128 stands for zero in the data rows.
Here is a table of points, one per row:
[128 110  92 102 118 161 168 116 137 120 126 126 186  90 117 113 158 111
 183 111  86  91 103 120 102 151 136 152 173 107 126 158 111 139 144 103
  75  78 133  61 114 115 124 129 109 117 129 143]
[115  91  85 156  94 150 146 104 115  91 133  75 122 144  91 187 205 116
 177 129 135 106  90  76 133 157 138 139 176 136 122  90 110 122 118 134
 111 115 134 115  90 118 125 131 110 106 126 106]
[ 82  73 137 122 162 175 164 107 134 123 108 168  97 124 133 156 105 131
  91 143 134  64 111 103 112 141 152  96 176 119  93 109 121 119 118 137
 138 113 127 115  70  89 115 141 118 110 140 120]
[110 107 172 146 159 216 173 154 136 123 144 135 100 121 120 118 161  88
  91 126 197 125 158 131 120 103 180 129 217  96 119 106 148 152 112 180
 137 114 106 126 114 168  93 112 119 123 135 146]
[112  63 133 158 113 109 124 143 138 139 144 159 116 102 115 148 148 107
  84 115 183 139  98 113 107 175  87 104 177 126 101  90 134 133 124 166
  89 100  94 110 106 134 153 139  97 120 126 137]
[ 92 112 147 172 147 147 116 120 181 105 105 169 108 134  97 144 145 111
 138 101 215 125  92 143 118 140  95 104 170  80 131 108 175 167 148 108
 132 145 101 130 112 153 129 172  87 153 163 166]
[105 126 169 191 184 156  87 168 120 128  95 113 122  95 111 144 118 130
 115 118 168  87  94 131 122 104 114 108 158 118 156 114 100 117 140 138
  90 158  97 118  62 164 161 133 114 130 154 136]
[137 126 205 131 162 148  84 120 142 117 138 143 105 146 104 133  89  91
 120 106 162 107  79 147 141 114 110 110 159 132 164  98 138 201  92 171
  61 165 111 128  90 137 120 129 106  92 138 174]
[100 148 146  92 157 146 115 123 176 124 145 121 108  94  96 120 108  86
 135 133 177 130 153 155 156  90  76  89 136 149 179 103 132 122  98 173
 148 167 128  73 138  72 194 125 108 128 171 123]
[102  99 108 103 166 102 113 132 145 131 121 107  94 130 141 119 111 128
 138 129 167 142 146 166 127 166 110 148 122 160 126 123  71 138 131 121
 136 209 131  80 131 155 178 128  99 103 130 168]
[131  97 104 100 155  93 123 122 111 107 178 102 136 109 127 143 104 124
  97  78 124 100 152 145 147  87 109 115 116 144  78 171 133 130 131 122
 104 171 143 120 140 149 153  84  84 148 126 137]
[102 130 112 116 148 161 107 132 106 107 157 115 118 159 136 149 117 116
  81  78 137 109 105 141 160 108  99  89  74 138 145 123 111 121 119 108
 164 133 111  80 144 153 142 126  90 115 103 186]
[104  94 112 109 133  85  81  81 141 123 177 114 156  78 148 160 172 141
 138 113 121 105 139 186 162 141 129 151  99 117 102 165 124 111 121 122
 132 131  80 118 144 154 147 139 157  96  87 138]
[112 115 139 140  97  84 117 109 130 134 204 110 147 120 113  99  81  99
 132 124 100 113 108 161 166 106 116 149 119 115  90 149  96 128 143 121
 179 166 125 171 177 107 157 102 133 135 103 123]
[ 93 102 126 111 145 118  63 164  94  77 172 152 147 100 144 113 111  88
 182 173  84 118  87 133 122 113  72 151  83 119 115 148 127 136 128 122
 157  96 141 158 167 150 121  84 138 116 113 113]
[144  86 119 126 122 152 130 154 160  97 103 105 140  95 172 120 121 118
  86 105  97 108  94 166 156  87  96 127 117 143 143 145 119 106 149 120
 156 175 122 219 199  89 142 120 112 112 128 152]
[ 64 143 138  97 154 116 122 103  78 125 115 108 128  79 135 163 131 117
 123 107 135 121 109 154 126 125  86 166  93 127  92 103 102 162 142  91
 121 131 115 160 172  95 140 108 165 126 124 169]
[137 112  80 109 174  95 145  87 116 134  93 128 156 152 125 180 113 109
 131 104 147  98 145 210 182 150 121 172 105 152 128  95 116 122 168 160
 169 126 124 185 186 133 194 118 168 128 145 129]
[102 136 172 123 116 111 175 255 120 181 112 131 111 255 123 146 145 210
 173 119 119 173 105 127 119 132  91 128 134 139 109 255 211 104 125 168
 107 130 106 126 156 113  92 123 255 114 169 114]
[123 108 221 103 108 103 146 208 159 255 106 116 127 216 127  91 198 164
 156 114  70  90 113 103 123 111 127 132  87 157  86 130 255 121 116 128
 139 182 169 100  82 124 143 105 225  87 193 121]
[118 114  54 124 122 124 119 171 127 255 165 115  83 216 108 102 203 184
 151 158 132  88 117 113 111  94 120  79 117 161 138 190 154 147 115  99
  94 120 165 188 184 114 145 121 227 130 108 118]
[103  95 119 111 123  93 165 164 105  95 135  84 203 121  72  76 160  94
 143 176 106 129 127 134 116 124 156 127 107 154 127 184 112 138 115 113
 151 102 120 123 132  76  70 157  88 119  98 116]
[113  95 122 145 114 137 156  94 118 165 129 109 139 102 117  94  89  96
 178 109 100 137 102  99 108 116 137 171  91 163 119 196 119 119 142 129
 148  83 108 137 148 113 138 167  73 112 112  76]
[103 136 100 122 139 169  73  77 100 153  74 129 167 139 106  82 129 122
 122 103 106 147 137 104 108 163 144 159 122 143  88 138 146 105 100 146
 152 167  85 190 179 107 149 114  71 133 135  89]
[102 130 126 121 122 134  90 111 135 135 160 126 169 143 111 164 122 106
 134 105 100 138 180  58  85 136 157 169 111 153 126 132  94 122 163 108
 155 135 103 178 200 109 136 127  91  64 164 115]
[125 133  74 130 162 157 133 187 118  85 113 109 100  93 118  74 104 122
 124  94 118 110 108  85 125 127 255 110 103 119  99 113 126 112  96 162
 138 117 122 127 195  97 118 139 108 107 177 164]
[139 119  89  87 148 121 109 132  97 118 110 120 149 123 118 145  76  78
 151 104 156  97 101  97  78  88 163 175 152 134 117 107 127  89 111 105
 139 140 112 132 147 107 109 106 136 123 118 116]
[160  96 255  99 111 154 109 109 136 113 124 178 119 117 115 127 121 199
 120 116 163 202 140 118 129 182 252 104  98 153 255 105 119 106 121 124
 119 119 195 117 127 131 128 139 159 255 110  89]
[195 100 200 166 107 147 112  87  93 101 142 156 136 116 152 115 107 203
 106 137 180 145 198  88 106 162 118 160 100 104 246 131 155 127 148 137
 135 134 203  86 145  99 102 148 169 230 125 147]
[189 145 152 128 120 124 123 134  97 169 119 148  97 105 137 165 121 141
 151  83 130 181 230 158 124 202 101 135  93  78 213  98 120  92 156 114
 142 136 170 146  82  90  88 132 162 188 104 150]
[155 145 155 121  89  91 113 112  94  92  81 142  87 141 145  81 135 194
 120  47  95 165 184 125  98  65 138 104 118 114 165  89  84 160 160 145
 164  91 162 141  99 103 117 119 154 151 104 112]
[162 138 100 141 130  70  83  97 129 123 114  89 131 166 184  96  90 153
 105 140  78 203 143 105 152 107 135 116 134  85 157  89 123 113 184 107
 133  83 128 135  93  91 101 110 145 156 138 137]
[171 144  76  92 115 135 105 119 108 107 151 153 134 136 162 100 118 154
  89 143 128 226 139  98 138 101 168 134 100 141  96 133 125 148 179 113
 141 111 154 164  39  99 145 139 144 112 101 109]
[187 135  98 117  97 158 152 107 125 111 112 109 122 107 128 136  94 172
 129 214  82 176 128 145 106  74 150 107 107 105  69 101 109 119 149 148
 103 126 130 107 110 141  97 147 144 133 133 135]
[207 183 113 120 115 125 194 110  86 101 145 163 106 124 161 118 179  96
 130 177  84 133 104 111 124 131 106 101 121 120  96  99 102 122 130 104
 112 129  82  94 115 165  99 131 144 150 159  87]
[163 190 117 106 112  99 215 105  98 123 120 171 146 146 163 122 174 116
 163 255 118 145 114 113 106  90 170 104 115  89 139 160 109 122 102 130
  94 126 112 122 103 171 130 122  57  95 107 137]
[142 172 106 157 119 124 224 110 141 117 128 158 146 123 105 116 131 137
 108 182  68 178  90  93 136 101 109 120 181 110 132 103  98 111  91  93
 104 145 132 111 115 196 123 153 127 102 105 110]
[191 208 132 168 120 123 162 115 178 123 104 111 139 119 127 142 137 140
 149 163 134 105 122  96 140 177  91 114 167 147  72 101 140 148 127 127
 131 101 120 113 137 174 101 137 108 145  58 116]
[ 99 191 106  84  72 138  95 122 178 133 116 113 135 125 121 104  95 161
  93 117 130 104 167 122 190 139  86 157 109 130 130 104 119 107  91 156
 117  72 157 151  88 161  98 154 101 115 150 105]
[122 185  77 177 111 122 102 140 205 121 123 139 121 131 162 164 109 127
 103 155 114  88 172 190 105 180 118 156 130 128 121  95 133 142  89 103
  93  94 136  98  91 139 134 112 140 161 103  92]
[114 178 115 202  66 105 116  99 126 119 103 146  89  98 167 179 122  89
 116 138 144  96 163 172 154 184 137  98 203 142 137 141 173 173 115 110
 126 111 173 107 119 195 100 132 119 113 153 128]
These points spread out most along one direction. Take the direction at right angles to it along which they spread out most. Then take the direction at right angles to both along which they spread out most. Go by this last direction. Where along it does each point below lie, from 0 to 99? 50 is the average, and the first point above lies past it. One standard deviation of the points above along it is 16.
[187 135  98 117  97 158 152 107 125 111 112 109 122 107 128 136  94 172
 129 214  82 176 128 145 106  74 150 107 107 105  69 101 109 119 149 148
 103 126 130 107 110 141  97 147 144 133 133 135] 60
[113  95 122 145 114 137 156  94 118 165 129 109 139 102 117  94  89  96
 178 109 100 137 102  99 108 116 137 171  91 163 119 196 119 119 142 129
 148  83 108 137 148 113 138 167  73 112 112  76] 40
[103  95 119 111 123  93 165 164 105  95 135  84 203 121  72  76 160  94
 143 176 106 129 127 134 116 124 156 127 107 154 127 184 112 138 115 113
 151 102 120 123 132  76  70 157  88 119  98 116] 48
[122 185  77 177 111 122 102 140 205 121 123 139 121 131 162 164 109 127
 103 155 114  88 172 190 105 180 118 156 130 128 121  95 133 142  89 103
  93  94 136  98  91 139 134 112 140 161 103  92] 62
[100 148 146  92 157 146 115 123 176 124 145 121 108  94  96 120 108  86
 135 133 177 130 153 155 156  90  76  89 136 149 179 103 132 122  98 173
 148 167 128  73 138  72 194 125 108 128 171 123] 44
[123 108 221 103 108 103 146 208 159 255 106 116 127 216 127  91 198 164
 156 114  70  90 113 103 123 111 127 132  87 157  86 130 255 121 116 128
 139 182 169 100  82 124 143 105 225  87 193 121] 67
[160  96 255  99 111 154 109 109 136 113 124 178 119 117 115 127 121 199
 120 116 163 202 140 118 129 182 252 104  98 153 255 105 119 106 121 124
 119 119 195 117 127 131 128 139 159 255 110  89] 35
[155 145 155 121  89  91 113 112  94  92  81 142  87 141 145  81 135 194
 120  47  95 165 184 125  98  65 138 104 118 114 165  89  84 160 160 145
 164  91 162 141  99 103 117 119 154 151 104 112] 34
[191 208 132 168 120 123 162 115 178 123 104 111 139 119 127 142 137 140
 149 163 134 105 122  96 140 177  91 114 167 147  72 101 140 148 127 127
 131 101 120 113 137 174 101 137 108 145  58 116] 74
[207 183 113 120 115 125 194 110  86 101 145 163 106 124 161 118 179  96
 130 177  84 133 104 111 124 131 106 101 121 120  96  99 102 122 130 104
 112 129  82  94 115 165  99 131 144 150 159  87] 72
[112 115 139 140  97  84 117 109 130 134 204 110 147 120 113  99  81  99
 132 124 100 113 108 161 166 106 116 149 119 115  90 149  96 128 143 121
 179 166 125 171 177 107 157 102 133 135 103 123] 28
